500 stands for zero in the data rows.
Some points, one per row:
vec![548, 358, 697, 282, 533, 281, 502, 630, 739, 514, 814, 588, 512, 904, 504,
     79, 474]
vec![650, 551, 599, 561, 429, 544, 442, 512, 449, 540, 481, 464, 449, 389, 507,
     413, 508]
vec![577, 560, 631, 490, 468, 506, 408, 560, 436, 459, 641, 484, 443, 474, 467,
     336, 538]
vec![349, 444, 487, 442, 382, 489, 400, 396, 697, 619, 403, 437, 812, 731, 266,
     544, 151]
vec![510, 430, 552, 448, 527, 444, 562, 594, 595, 432, 691, 440, 528, 516, 416,
     383, 509]
vec![662, 563, 571, 581, 439, 555, 452, 498, 409, 568, 438, 446, 432, 331, 535,
     428, 514]
vec![464, 484, 296, 532, 515, 569, 509, 360, 484, 452, 301, 619, 531, 539, 536,
     714, 480]
vec![605, 541, 574, 461, 498, 430, 434, 537, 406, 437, 599, 495, 464, 525, 556,
     423, 490]
vec![542, 408, 596, 540, 362, 512, 464, 509, 708, 407, 526, 546, 569, 642, 378,
     529, 365]
vec![395, 536, 384, 392, 595, 455, 540, 489, 544, 556, 380, 582, 571, 498, 420,
     546, 445]
vec![547, 500, 489, 519, 480, 444, 375, 491, 401, 446, 459, 679, 398, 624, 625,
     652, 553]
vec![588, 440, 599, 443, 418, 453, 526, 530, 552, 418, 648, 551, 387, 666, 631,
     351, 567]
vec![479, 514, 303, 561, 422, 640, 596, 357, 493, 501, 225, 528, 516, 333, 477,
     768, 505]
vec![188, 440, 178, 491, 435, 492, 607, 442, 654, 418, 137, 595, 681, 468, 290,
     999, 187]
vec![532, 464, 536, 504, 432, 477, 489, 528, 648, 529, 441, 461, 627, 517, 365,
     497, 269]
vec![442, 468, 311, 683, 511, 648, 548, 382, 529, 575, 203, 461, 581, 361, 467,
     739, 386]
vec![564, 495, 273, 662, 512, 682, 614, 408, 462, 431, 235, 575, 405, 266, 556,
     723, 581]
vec![532, 627, 888, 424, 486, 414, 356, 713, 360, 526, 930, 424, 326, 549, 576,
     126, 734]
vec![482, 555, 468, 573, 467, 624, 441, 416, 477, 513, 385, 583, 482, 424, 431,
     599, 589]
vec![634, 645, 625, 477, 511, 508, 406, 527, 194, 462, 685, 527, 258, 353, 642,
     358, 854]
vec![249, 432, 646, 383, 463, 340, 453, 691, 780, 388, 725, 467, 712, 805, 248,
     463, 166]
vec![380, 462, 444, 459, 460, 453, 445, 454, 575, 539, 445, 410, 716, 646, 391,
     559, 184]
vec![475, 447, 482, 322, 503, 432, 581, 505, 612, 478, 596, 569, 532, 495, 334,
     431, 591]
vec![611, 548, 478, 544, 454, 561, 534, 475, 390, 484, 443, 480, 394, 331, 580,
     531, 599]
vec![335, 349, 282, 511, 497, 533, 640, 408, 737, 605, 261, 485, 712, 603, 400,
     710, 283]
vec![576, 686, 557, 541, 427, 618, 394, 433, 130, 505, 525, 553, 220, 234, 627,
     527, 923]
vec![584, 503, 435, 510, 578, 423, 459, 521, 442, 455, 434, 576, 517, 488, 526,
     637, 456]
vec![483, 513, 373, 669, 543, 632, 593, 454, 483, 456, 305, 503, 446, 390, 627,
     672, 502]
vec![448, 481, 292, 692, 537, 647, 640, 412, 539, 462, 183, 490, 506, 343, 569,
     773, 406]
vec![533, 505, 336, 602, 450, 629, 566, 340, 311, 586, 311, 429, 423, 351, 686,
     693, 647]
vec![451, 409, 391, 564, 357, 586, 476, 369, 615, 394, 378, 538, 608, 623, 414,
     703, 334]
vec![593, 506, 367, 542, 579, 533, 480, 387, 333, 596, 396, 456, 487, 475, 662,
     496, 532]
vec![466, 314, 195, 634, 388, 602, 662, 273, 668, 577, 103, 367, 718, 591, 585,
     800, 127]
Here are 40 more points, each followed by its number:
vec![305, 491, 374, 479, 467, 514, 523, 456, 630, 525, 330, 451, 720, 487, 283,
     710, 225] 0
vec![376, 363, 337, 507, 354, 556, 645, 399, 775, 439, 263, 590, 601, 616, 414,
     751, 312] 1
vec![386, 447, 549, 397, 510, 389, 592, 604, 576, 573, 625, 400, 538, 590, 511,
     427, 456] 2
vec![376, 417, 441, 418, 407, 466, 567, 485, 719, 418, 436, 598, 579, 632, 368,
     626, 364] 3
vec![485, 578, 548, 426, 526, 452, 512, 579, 395, 588, 561, 415, 461, 429, 552,
     406, 531] 4
vec![467, 553, 721, 416, 520, 401, 400, 661, 463, 447, 792, 582, 365, 702, 593,
     277, 631] 5
vec![527, 512, 427, 668, 538, 627, 515, 438, 432, 563, 366, 426, 486, 313, 521,
     567, 536] 6
vec![508, 548, 457, 683, 560, 603, 441, 448, 376, 460, 420, 442, 482, 385, 551,
     580, 481] 7
vec![594, 582, 672, 496, 569, 454, 475, 625, 467, 521, 584, 587, 350, 439, 572,
     364, 685] 8
vec![530, 605, 700, 429, 589, 444, 393, 668, 516, 350, 757, 613, 426, 513, 371,
     259, 597] 9
vec![487, 422, 461, 524, 542, 409, 382, 483, 551, 485, 469, 517, 652, 677, 431,
     572, 244] 10
vec![354, 556, 580, 551, 344, 568, 355, 480, 531, 500, 466, 473, 597, 622, 399,
     609, 322] 11
vec![379, 548, 252, 499, 502, 595, 522, 335, 480, 620, 146, 591, 577, 433, 475,
     772, 453] 12
vec![605, 587, 295, 608, 592, 636, 508, 374, 267, 476, 307, 529, 413, 243, 601,
     633, 638] 13
vec![444, 537, 648, 525, 407, 563, 425, 499, 482, 551, 625, 379, 502, 612, 541,
     324, 482] 14
vec![562, 573, 589, 500, 570, 457, 521, 603, 466, 520, 493, 565, 386, 441, 614,
     468, 594] 15
vec![467, 449, 492, 552, 451, 506, 531, 499, 632, 456, 441, 433, 596, 540, 438,
     503, 256] 16
vec![560, 603, 389, 661, 463, 693, 519, 414, 350, 551, 272, 415, 472, 156, 490,
     678, 551] 17
vec![423, 567, 550, 526, 563, 517, 504, 580, 456, 484, 557, 520, 414, 415, 500,
     488, 617] 18
vec![434, 348, 327, 533, 545, 467, 646, 479, 629, 320, 480, 420, 630, 516, 442,
     665, 298] 19
vec![573, 491, 600, 462, 441, 449, 385, 509, 504, 499, 591, 490, 562, 614, 448,
     426, 416] 20
vec![480, 533, 584, 425, 463, 446, 471, 615, 604, 307, 613, 606, 499, 533, 334,
     477, 432] 21
vec![395, 422, 549, 417, 551, 438, 497, 561, 730, 570, 587, 461, 708, 638, 275,
     401, 350] 22
vec![628, 500, 582, 500, 597, 418, 657, 665, 473, 341, 663, 491, 333, 383, 672,
     465, 677] 23
vec![437, 651, 419, 520, 523, 570, 513, 466, 302, 574, 355, 461, 449, 241, 530,
     646, 601] 24
vec![406, 392, 343, 392, 552, 440, 617, 440, 722, 643, 338, 503, 702, 620, 410,
     534, 316] 25
vec![433, 575, 458, 489, 416, 569, 446, 404, 371, 510, 427, 561, 436, 408, 483,
     642, 645] 26
vec![565, 630, 563, 540, 410, 600, 350, 392, 297, 635, 434, 447, 467, 414, 547,
     469, 583] 27
vec![559, 429, 403, 632, 436, 611, 545, 356, 470, 463, 403, 418, 514, 378, 506,
     638, 517] 28
vec![522, 376, 378, 571, 524, 450, 448, 441, 546, 419, 414, 557, 611, 678, 526,
     728, 311] 29
vec![559, 452, 643, 444, 441, 444, 443, 577, 603, 249, 763, 590, 461, 668, 419,
     342, 484] 30
vec![513, 447, 522, 487, 470, 497, 493, 511, 564, 568, 534, 513, 505, 645, 545,
     419, 489] 31
vec![421, 368, 318, 504, 549, 425, 770, 553, 749, 329, 361, 486, 612, 467, 465,
     775, 271] 32
vec![552, 487, 400, 593, 507, 604, 508, 388, 421, 545, 378, 510, 464, 399, 554,
     595, 615] 33
vec![247, 423, 330, 380, 380, 485, 491, 384, 581, 573, 383, 515, 628, 640, 340,
     601, 298] 34
vec![557, 454, 427, 524, 510, 527, 635, 466, 453, 528, 486, 441, 413, 366, 602,
     512, 659] 35
vec![661, 527, 569, 627, 571, 526, 434, 526, 382, 464, 577, 417, 427, 493, 657,
     299, 477] 36
vec![637, 626, 485, 495, 569, 568, 483, 442, 244, 599, 468, 545, 311, 257, 611,
     385, 832] 37
vec![480, 332, 541, 290, 616, 290, 532, 596, 736, 448, 779, 527, 664, 836, 387,
     264, 385] 38
vec![546, 396, 435, 559, 396, 566, 551, 472, 723, 300, 425, 578, 571, 534, 341,
     604, 321] 39
Which of these numbered points is nearest to each point below, ignoring the 2 directions in which the first points spread most? Its number follows each.
vec![419, 520, 484, 540, 549, 521, 513, 544, 478, 443, 517, 545, 434, 538, 580,
     535, 552] > 5
vec![314, 470, 484, 431, 525, 440, 518, 543, 603, 425, 546, 610, 519, 685, 479,
     578, 485] > 5
vec![647, 501, 593, 551, 390, 594, 545, 451, 433, 453, 566, 569, 265, 456, 684,
     443, 823] > 1
vec![667, 511, 388, 671, 553, 547, 452, 410, 260, 436, 358, 553, 370, 416, 767,
     721, 615] > 29
vec![420, 459, 646, 347, 432, 377, 459, 662, 788, 292, 713, 613, 619, 711, 207,
     414, 291] > 21
vec![652, 649, 673, 520, 499, 517, 337, 530, 155, 599, 703, 376, 342, 362, 637,
     259, 737] > 27
vec![525, 395, 545, 540, 567, 419, 463, 569, 667, 442, 594, 401, 670, 720, 453,
     323, 147] > 36
vec![451, 499, 602, 441, 493, 418, 375, 537, 474, 637, 645, 323, 656, 640, 436,
     333, 318] > 27
vec![589, 477, 530, 463, 581, 364, 381, 583, 483, 424, 599, 575, 560, 619, 464,
     524, 411] > 10
vec![245, 337, 278, 510, 525, 388, 463, 479, 811, 376, 294, 558, 911, 884, 301,
     926, 0] > 29
vec![749, 694, 572, 745, 573, 706, 428, 455, 48, 592, 485, 441, 149, 74, 801,
     425, 999] > 6
vec![410, 519, 764, 452, 396, 491, 375, 544, 575, 516, 765, 423, 522, 749, 466,
     193, 451] > 14
vec![291, 427, 466, 338, 447, 396, 596, 559, 709, 589, 488, 492, 647, 670, 386,
     563, 340] > 2
vec![579, 474, 401, 578, 555, 543, 609, 496, 384, 325, 554, 448, 402, 330, 596,
     586, 625] > 19
vec![415, 665, 472, 600, 494, 611, 329, 443, 376, 473, 337, 554, 534, 423, 419,
     633, 394] > 11
vec![467, 329, 326, 484, 405, 478, 531, 356, 727, 577, 283, 440, 798, 651, 328,
     672, 113] > 20
vec![541, 419, 303, 663, 440, 645, 588, 340, 469, 477, 298, 423, 524, 330, 521,
     741, 488] > 28
vec![513, 450, 575, 364, 559, 359, 496, 592, 654, 439, 689, 434, 666, 585, 284,
     287, 306] > 13
vec![469, 553, 548, 483, 589, 493, 538, 588, 486, 467, 577, 551, 404, 422, 502,
     442, 648] > 18
vec![619, 652, 553, 613, 500, 628, 456, 515, 269, 523, 493, 428, 361, 173, 542,
     483, 702] > 17
vec![298, 458, 549, 361, 445, 400, 437, 549, 711, 511, 588, 460, 748, 696, 199,
     477, 210] > 0
vec![721, 504, 776, 335, 646, 321, 435, 652, 371, 455, 999, 519, 305, 646, 673,
     0, 848] > 38
vec![331, 305, 478, 439, 441, 408, 538, 538, 885, 246, 596, 570, 729, 794, 209,
     600, 160] > 30
vec![446, 464, 471, 384, 549, 438, 484, 501, 611, 555, 521, 548, 607, 584, 344,
     408, 438] > 37
vec![437, 436, 653, 354, 416, 375, 463, 593, 690, 397, 698, 611, 516, 742, 377,
     375, 447] > 3
vec![673, 690, 510, 538, 620, 567, 532, 527, 212, 453, 482, 608, 192, 136, 674,
     441, 908] > 8
vec![604, 547, 674, 543, 463, 502, 462, 568, 461, 458, 622, 434, 410, 457, 544,
     295, 509] > 16
vec![456, 399, 368, 604, 566, 504, 549, 462, 667, 470, 349, 415, 697, 616, 465,
     541, 103] > 36
vec![473, 483, 583, 356, 502, 349, 461, 609, 595, 426, 648, 540, 591, 657, 400,
     472, 379] > 13
vec![688, 520, 776, 588, 502, 522, 323, 530, 360, 710, 742, 361, 411, 574, 647,
     97, 673] > 14
vec![394, 482, 436, 558, 440, 566, 502, 485, 635, 487, 391, 415, 680, 428, 259,
     623, 250] > 17
vec![457, 467, 243, 647, 599, 554, 675, 430, 546, 666, 73, 395, 618, 274, 547,
     789, 284] > 4
vec![639, 541, 685, 501, 466, 490, 326, 521, 426, 406, 736, 481, 485, 522, 413,
     284, 549] > 20
vec![498, 582, 585, 392, 428, 487, 413, 485, 418, 548, 579, 532, 471, 498, 442,
     419, 613] > 26
vec![526, 421, 176, 592, 509, 646, 744, 315, 464, 556, 190, 428, 507, 169, 526,
     808, 615] > 35
vec![750, 651, 779, 581, 520, 512, 428, 631, 234, 398, 775, 431, 189, 271, 685,
     156, 778] > 16
vec![664, 526, 375, 695, 614, 599, 631, 466, 456, 531, 227, 446, 501, 325, 731,
     745, 516] > 15
vec![589, 652, 257, 662, 466, 711, 594, 397, 265, 369, 145, 592, 301, 43, 605,
     870, 653] > 21
vec![549, 419, 536, 511, 371, 566, 563, 423, 593, 460, 507, 583, 397, 590, 586,
     500, 658] > 1
vec![341, 429, 333, 492, 443, 511, 674, 479, 694, 375, 311, 572, 545, 522, 456,
     746, 319] > 3
vec![386, 475, 537, 570, 527, 473, 361, 535, 606, 542, 504, 363, 751, 677, 341,
     450, 90] > 7
vec![438, 333, 480, 462, 350, 526, 596, 421, 804, 456, 466, 584, 587, 747, 436,
     583, 434] > 1
vec![815, 702, 544, 730, 541, 730, 469, 468, 57, 451, 478, 557, 50, 59, 831,
     432, 999] > 16
vec![485, 414, 505, 382, 557, 385, 541, 567, 707, 438, 611, 435, 714, 583, 255,
     358, 235] > 13
vec![494, 416, 500, 395, 530, 448, 601, 542, 637, 545, 566, 590, 456, 592, 497,
     388, 629] > 25
vec![475, 580, 450, 529, 586, 561, 516, 512, 529, 369, 423, 590, 509, 356, 372,
     566, 498] > 9
vec![428, 451, 546, 461, 557, 464, 487, 540, 668, 573, 559, 462, 660, 596, 332,
     409, 396] > 22
vec![451, 509, 519, 581, 566, 487, 435, 517, 414, 473, 558, 454, 497, 559, 591,
     495, 461] > 7
vec![663, 538, 464, 656, 460, 644, 497, 393, 259, 466, 459, 453, 318, 254, 649,
     561, 750] > 28
vec![726, 523, 598, 614, 623, 497, 534, 593, 463, 505, 544, 424, 469, 448, 703,
     456, 568] > 36
